(in the rows, 128 means zero)
One turn moves every row onto another: examples first, then more rows asked
Z531: [127 117  92 156  91 113 114 102 127 123 149 152 125 132 123 105 131]
Z215: [157 161 110 115 118 145 114 122 113 139 106 101 101 119 136 166 146]
Z247: [117 131 127 143 163 138 114 140 138 131 107 145 158 125  92  85 136]
Z516: [149 163 122 120 119 120 133 128 104 130 118 104 106 109 142 167 119]
Z837: [132 111 108 137  85 112  86 110 127 111 132 165 124 135 123 118 135]
Z687: [103 131 122 137 137 128 137  94 131 121 124 152 127 152  99  88 155]
Z806: [164 157 108 113 117 148 113 127 115 138 104 104 111 118 139 168 141]
Z644: [119 127 104 173 121 112  93 137 122 140 140 135 126 109 108  93 131]
Z447: [147 113  91 154 105 125  98 137 134 124 134 151 162 113 123 107 110]
Z614: [117 135 124 144 170 132 122 113 131 141  97 152 143 134  94  91 156]
Z888: [109 148 136 144 166 131 125 115 143 141 118 148 155 125 103  87 143]
Z787: [156 160 125 116 118 141 131 120 112 128 132 106 104 122 135 173 117]
Z579: [163 165 146 110 115 133 119 129 121 138 123 115  98 123 138 164 144]
Z746: [134 135 125 127 150 142 132 111 153 125 114 163 184 131 117 101 126]
Z407: [107 130 115 131 138 119 150  94 143 125 115 160 138 157 111 105 156]
Z293: [159 162 137 111 109 131 108 140 119 123 101 113 109 103 144 156 115]
Z791: [143 122 114 127 156 144 127 114 142 126  92 166 174 137 108 105 138]
Z63: [147 166 142 116 112 126 109 134 114 127 105 108  92 105 139 151 125]
Z612: [115 114 118 157 128 104  76 137 123 139 137 129 134 118  99 107 131]
Z167: [133 121 111 125 145 133 139 124 153 121 100 164 181 142 115 112 132]
Z848: [154 161 136 108 100 127 116 124 117 119 107 115  97 112 147 156 122]
Z790: [160 160 111 117 124 146 109 132 114 143 103  99 107 114 134 165 143]
Z660: [125 126 114 128 143 133 140  83 135 124 104 167 142 154 109 101 156]
Z459: [149 166 130 125 131 138 123 131 110 136 129  97 100 114 128 166 120]
Z344: [165 166 148 113 124 135 112 142 122 140 118 111 106 114 134 161 139]
Z580: [162 160 125 119 127 145 123 136 115 131 125 103 117 112 132 172 110]
Z656: [114 140 126 130 139 130 145  82 144 126 128 162 149 147 116  97 146]
Z161: [173 162 143 107 115 138 117 135 125 134 119 118 113 120 140 167 135]
Z731: [143  99 104 137 107 115  85 132 133 120 133 146 167 126 116 123 113]
Z698: [116 123 121 155 110 106  70 132 121 129 128 149 111 119 108 105 142]
Z224: [103 140 132 156 168 144 130 132 142 135  89 139 141 125  96 111 141]
Z741: [154 161 120 118 119 124 132 132 106 129 116 106 115 107 145 169 115]
Z944: [102 132 122 141 135 141 155  88 141 119 103 153 124 153 109 121 149]
Z686: [137 115 112 120 130 145 134 110 145 108 113 166 173 147 112 103 128]
Z370: [131 122 116 133 142 156 144 120 153 113  88 160 171 138 114 129 123]
Z929: [119 105 107 142  96 102  98  98 124 122 149 145 125 143 114 118 136]
Z999: [141 112 113 143 106 119  67 146 131 119 119 159 148 114 116 115 122]
Z446: [150 164 122 121 124 121 130 136 104 133 115 102 111 104 141 166 117]
Z607: [106 137 125 146 168 121 128 134 143 141 102 146 151 132  97  95 149]

Z791 goes to Z614
Z888 goes to Z656
Z370 goes to Z224
And these:
Z446 goes to Z516
Z644 goes to Z531
Z167 goes to Z607
Z848 goes to Z293
Z806 goes to Z790
Z731 goes to Z612
Z687 goes to Z686
Z837 goes to Z999
Z787 goes to Z580
Z344 goes to Z579

One turn moves every row onto another: examples first, then more rows asked
Z137: [136 140 132 120 105 145 144 111  91 105 193 170 131 151]
Z100: [112 138 111 134 105 126 105  91 137 130 166 135 121 116]
Z960: [129 159 146 101 126  65 123 116  97  81 151 161 127 163]
Z54: [103 140 114 141  73  92 103  94 127 124 206 158 126 120]
Z536: [125 140 147 110 107 147 146 109 126 118 191 162 138 152]
Z534: [ 73 146 152 131 108  88 132 110 125 136 159 161 127 132]
Z31: [148 130 149 116  87  65 121 114  75  88 185 156 159 120]
Z330: [135  99 110 131  68 101 116  95 117  71 158 179 159 143]
Z468: [150 132 154 124  93  64 132 108  73 108 189 155 146 125]
Z11: [142 133 136 125 100  52 119 104  79  97 192 156 147 117]
Z689: [109 128 108 139  91  94  90  87 147 137 187 151 135 135]
Z906: [106 129 138 128 113  70 101 100 151  84 152 190 163 155]
Z855: [154 133 139 123 110 150 123  96 139 111 166 158 143 152]
Z500: [119  96 106 114  88 119 117 103 125  75 141 162 161 141]
Z884: [125 138 154 118  91  42 124 104 112 100 136 157 127 161]
Z932: [119 115 122 121  84 116 121  88 161  80 152 155 152 119]
Z99: [117 142 152 117 117 124 104 132  99 111 136 171 154 168]
Z542: [113 169 162 103  90  61 108 125 107 106 159 145 126 150]

Z542 goes to Z884
Z855 goes to Z100
And these:
Z99 goes to Z534
Z536 goes to Z689
Z11 goes to Z31
Z137 goes to Z54

One turn moves every row onto another: examples first, then more rows asked
Z937: [141 115 154 101 132 150 111  96 127 123 124 127 121 145 161 121  89 128
 123 176  95  84 115 160 189 100 116 103 130 129  79 151 120 114 109 109]
Z451: [140  94 172 112 127 152 116 107 118 146 130 129 120 150 167 113  94 133
 132 169 103  88 124 146 182  95 136 106 137 128  75 155 138 110 113 112]
Z300: [129 129 131  92 131 122 120 105 139 164 116 142 123 144 112 139  71 153
 132 138 120 162 129 120 130 124 104 139 132 140  90 119 139  77 120 152]
Z117: [140 102 160 101 122 160 100 117 129 151 121 130 121 137 159 126  89 130
 130 173 105  97 114 160 197 103 122 115 141 136  67 146 118 103 103 117]
Z977: [141  96 143 102 139 111 154 100 181 122 144 159 145 117 172 155  81 114
  94 138 142 143 148 114 136 157 135 106 171 106 134 157 133 107 140 130]
Z443: [160 137 178 111 118 181 117  90  98 107  95 170 170 166 128 125 120 120
  90 142 135 120 142 144 162 130 109 147 126 128  95 146 131  80 149 125]
Z369: [131  88 136 107 125 112  91 123 126 105  84 152 139 115 132 118  89  77
  86 153 145 127 180  78 135 150 110 133 146 140 122 159 143 119 142 112]
Z38: [140  82 138 102 117 136 100 124 120 108  82 156 158 123 129 110  89  91
  94 154 130 133 177  71 152 160  98 128 155 133 120 159 148 125 146  93]
Z760: [167 139 154 119 113 198 101  90 114 107  90 175 169 154 129 129 116 115
  80 152 116 129 148 148 173 133 121 140 127 128 103 131 125  91 136 121]
Z184: [162 142 167 109 107 187 102  91 106 121  81 172 164 144 128 133 114 124
  90 148 132 123 133 156 167 128 102 144 141 124  83 143 113  98 140 133]
Z613: [162 143 160 114 106 188 106  96 106 100  92 167 168 155 120 132 118 131
  92 158 131 125 134 145 160 136  97 141 125 128  96 136 134 101 154 127]
Z417: [148  89 109 102 104 136 144 108 123 101 137 143 130 125 181 140  72  90
 101 152 125 115 162  76 193 139 138 102 147 141  83 177 152  68 115 115]
Z599: [145 101 167 110 130 100 144  93 179 115 145 152 156 116 168 158  88 119
  97 147 133 150 156 103 137 144 121 104 179 109 123 155 152 108 137 118]
Z621: [129 111 134 114 115 127 107  95 136 162 113 140 135 135 108 147  73 162
 129 134 129 175 142 132 131 124 116 144 138 127  85 117 143  82 126 139]
Z685: [144 109 145 113 121 157 100 107 114 132 136 119 111 143 161 125  94 129
 132 180 102  91 119 154 192 104 124 108 138 133  72 146 138 109 115 112]
Z491: [129  83 138 104 126 130 103 132 133 100  86 171 141 117 133 108  87  86
  86 158 143 120 179  85 139 160 104 137 153 137 122 164 129 115 154 106]
Z509: [130  93 154 112 124 144 106 108 131 119 136 132 129 141 162 127  79 135
 128 178 112  91 117 163 184  97 126 102 140 139  75 143 132 113  93 108]
Z611: [149  98 141 119 133 107 147 107 178 120 143 146 152 101 178 150  93 110
  88 143 149 152 153 110 143 154 142 110 163 111 120 157 145 118 137 131]
Z202: [138  92 136 105 118 127 101 140 134  89  80 169 154 124 137 119  90 104
  85 162 162 143 173  87 148 160 106 138 148 143 119 166 135 124 147 109]
Z976: [146  80 135 106 122 124 100 144 138  96  88 150 151 111 138 114  91  85
  80 155 144 132 170  90 144 163 112 142 142 144 123 165 142 116 146 102]
Z105: [128 114 151  90 141 125 109  99 137 166 114 132 146 152 114 135  80 158
 130 125 131 160 131 118 131 121 133 139 129 133  87 112 141  86 129 142]
Z67: [158  86 102 107 114 138 144 112 131  94 134 150 142 107 168 141  83  81
 112 142 134 108 148  85 187 152 155 122 143 146  85 171 155  72 117 113]
Z322: [128  98 134  99 115 130 104 127 133  84  82 162 159 130 140 114  94  86
  81 158 145 130 179  80 141 152 100 121 140 144 122 173 141 111 138 104]
Z5: [130 130 138  92 118 120 105  96 144 170 109 150 131 131 120 147  64 157
 126 134 124 161 132 125 136 132 121 136 136 120  88 112 130  73 125 145]
Z582: [121 122 141 100 126 117 115  94 143 158 111 132 131 135 109 144  73 157
 143 146 122 160 133 127 136 115 109 133 122 127  75 120 130  87 128 142]
Z761: [138 102 139 105 130 100 147  97 187 128 135 157 146 113 180 160  95 117
 103 148 137 154 149 110 145 158 154 109 163 120 123 149 141 117 125 123]
Z460: [153 152 165 105 108 188 107  94 122 110  88 191 166 154 132 125 106 115
  80 158 126 122 135 143 170 141 102 147 126 117  95 141 118  92 137 123]
Z318: [165  88 107 102 109 141 133 115 119  98 127 151 121 123 177 146  78  89
 105 153 128 111 154  90 202 150 152 126 153 147  88 176 147  70 118 105]
Z72: [136 108 152 103 116 149 101 117 126 135 126 141 114 142 164 122  68 128
 133 178 113  87 113 151 187  99 120 103 141 119  75 160 124 107  97 111]
Z979: [167 160 159 111 114 185 123  87 109 111  91 185 156 159 129 131 115 108
  85 153 117 126 140 139 155 128 100 139 130 128 100 143 125  90 139 139]
Z703: [153  82 108  98 120 151 146 114 129 101 138 159 130 124 165 143  65  78
 110 148 129 106 152  75 192 146 152 120 149 138  83 166 139  69 123 116]
Z617: [139 108 158 102 126 149 120 117 120 136 127 137 115 147 167 116  81 122
 125 185  99  89 117 149 181  97 110  95 135 137  83 147 124 121 101 125]
Z876: [171 149 155 110 114 191 115  88 114 111  86 168 160 154 120 131 107 130
  88 149 115 136 142 137 168 129 100 142 117 120  95 142 120  87 152 134]
Z507: [145  97 142 113 139 114 146 100 185 118 149 150 143 119 178 147  93 121
  88 140 139 138 143 109 146 150 128 105 166 111 138 173 157 116 129 129]
Z521: [135 125 146  91 125 136 103  98 153 163 107 145 143 135 112 152  82 160
 133 131 129 157 116 137 136 119 120 145 141 133  75 122 130  82 119 144]
Z970: [153  97 113  96 133 146 135 106 128  96 145 144 150 127 167 143  79  83
 119 145 128 115 156  75 208 146 142 107 155 140  90 159 152  62 114 110]
Z320: [156  82 118 103 109 149 152 113 127 100 135 156 148 123 167 149  78  77
 105 150 133 116 154  72 198 153 142 118 130 145  90 158 152  66 120 124]
Z349: [132 128 143  98 125 126 107  96 151 158 123 130 139 140 114 157  86 154
 137 146 121 164 127 129 130 124 127 135 128 131  85 103 142  89 132 142]
Z675: [134 106 137 100 128 106 146  96 186 130 137 145 148 125 176 150  90 114
  84 141 127 163 160  99 136 155 132 103 159 114 132 157 147 107 128 124]

Z184 goes to Z521
Z617 goes to Z979
And these:
Z582 goes to Z937
Z369 goes to Z507
Z349 goes to Z685
Z491 goes to Z977
Z675 goes to Z417
Z761 goes to Z318
Z105 goes to Z451
Z460 goes to Z5
Z970 goes to Z38
Z621 goes to Z509
Z67 goes to Z976

